In the rows, zero is written as 128.
Named moves come first, each a turn or a mirror and shown by rows before and after it. Which of them, in which order, take the first row of each pair that follows to the second? Write the first one first, as in the answered first pair.
z93:
[136  69 127 127 150 155 121 113  93 144 126 153 144 183 127 154 156 116] |-> [138  61 107 149 144 157 114 106 130 167  88 148 136 137 143 112 123 135]
[126 116 124 151 123 152 122 124 162 155  39 124 102  81 204  78  57 105] |-> [119 141 167  77 141 142 138 148  55  97 147 136 122 198 153 199 137  58]
[104 120 153 114 142 112 105 176  90 124 113 103 108 140  91 172 150 130] |-> [103 114 136 143 134 112 100 168 138 149  69 102 103  91 111 120 114 152]
[124 138 137 151 118 123 142 112 149 128 122 125 139 101 130 112 101 114] |-> [121 144 148 131 121 125 144 117 120 110 156 129 145 132 115 146 124 105]
z903:
[129 114 120 144 136 146 119 118 108 137 132 128 122 116 126 135 128 123] |-> [124 136 138 136 138 134 125 128 110 132 148 118 127 118 118 139 136 122]
[121 120 115 149 100 141 162 111 142 121 125 126 116 137 142 113 100 145] |-> [118 136 131 153 104 142 171 121 138 119 140 118 123 142 140 124 104 143]
[149 100 125 130 119 114 140 103 122 117 113 136 131 145 134 124 153 116] |-> [149 100 119 136 118 132 148 106 105 130 122 123 136 144 144 142 140 113]
z917:
[118 149 126 138 127 138 152 131 135 139 137 122 151 124 135 135 117 134] |-> [114 148 126 125 132 142 142 144 121 138 141 118 150 131 139 146 121 131]
[143 132 112 134 125 113 132 106 155 119 116 163 131 138 108  98 121 126] |-> [134 154 125 150 126 117 142 122 164 137 121 140 134 118 111  97 106 133]
[172 143 134 147 170 146 132 135 122 133 134 141 119 135 132 121 133 136] |-> [170 139 138 145 175 147 128 131 120 134 131 139 116 133 131 119 132 138]

(2 to 4 moves a pair)
[116 165 156 139 128 151 153 191 130 151 130  90 105 122 186 166  68 123] |-> [146 107 122  83 112 114 132 128 110  85 117 181  95 210 140 162 139  91] | z917 then z917 then z903 then z917
[121 151 155 136 111 108 176 109 146 118 123 153 106 105 107 110 143 145] |-> [129 105 138 105 116 108 149  98 128 110 106 171  94 129 110 111 152 133] | z917 then z903 then z93 then z903
[109 164 157  90 157 114 100 182  97 114 143 118 126 142 119 153 154 124] |-> [118 140 144  74 153  98  85 168 115 103 118 145 117 149 114 125 167 122] | z93 then z903 then z93 then z903
[115 162 158  98 148 134 122 155 105 122 165 112 143 150 110 166 141 113] |-> [125 125 118 147 135 161 121 122 147 166 109 103 132  93 152 115  78 140] | z917 then z93 then z903
[116 175 175  78 136  90 116 172 130 114 152 105 129 146 102 134 164 124] |-> [108 153 175  75 148  99  98 185 130 131 133  85 120 128 117 127 149 131] | z93 then z917 then z93
[137 129 135 136 150 148 116 147 176 173 100  88 134  56 147  97  97 191] |-> [173  85  94  91 129 131 130  77 109 100 136 180 142 178  91 153 176 147] | z93 then z917 then z917 then z903
[147 140 111 158 101 137 144  83 160 116 110 159 131 112 110 110 126 130] |-> [152 126 107 143 106 154 143  81 115 109 134 160 132 145 112 154 132 116] | z93 then z903 then z903
[145 128 132 113 131  98 108 121 153 109  97 166 125 129 111  77 165 119] |-> [146 155 149 120 123  96 125 125 148  99 124 168 131 137  95  98 174 117] | z93 then z917 then z93
[143 143 117 110 125 100 150 102 122  90 163 162 141 184  85 124 150 139] |-> [135 134 114 125 133 153 157 120  84 126 186 108 142 166 120 178 110 146] | z93 then z903 then z917 then z93
[171 162 141 175 104 118 186 103 157 116 147 131 151 116 106 109 109 145] |-> [158 180 163 156 111 112 183 127 142 109 167 122 153 130  96 128 126 139] | z93 then z903 then z917 then z93
[110 180 182 138 139 116 141 170 136 128 157 103 135 122 122 135 129 140] |-> [139 137 139 124 119  90 136 106 142  88 138 175 132 167  94 115 162 123] | z917 then z917 then z917 then z917
[135 116 137  98 125  87 129 100 136  86 106 169 119 160 106  94 181 106] |-> [139  72 103 114 126 151 132  86  76 115 130 145 116 167 139 159 145 104] | z93 then z903 then z93
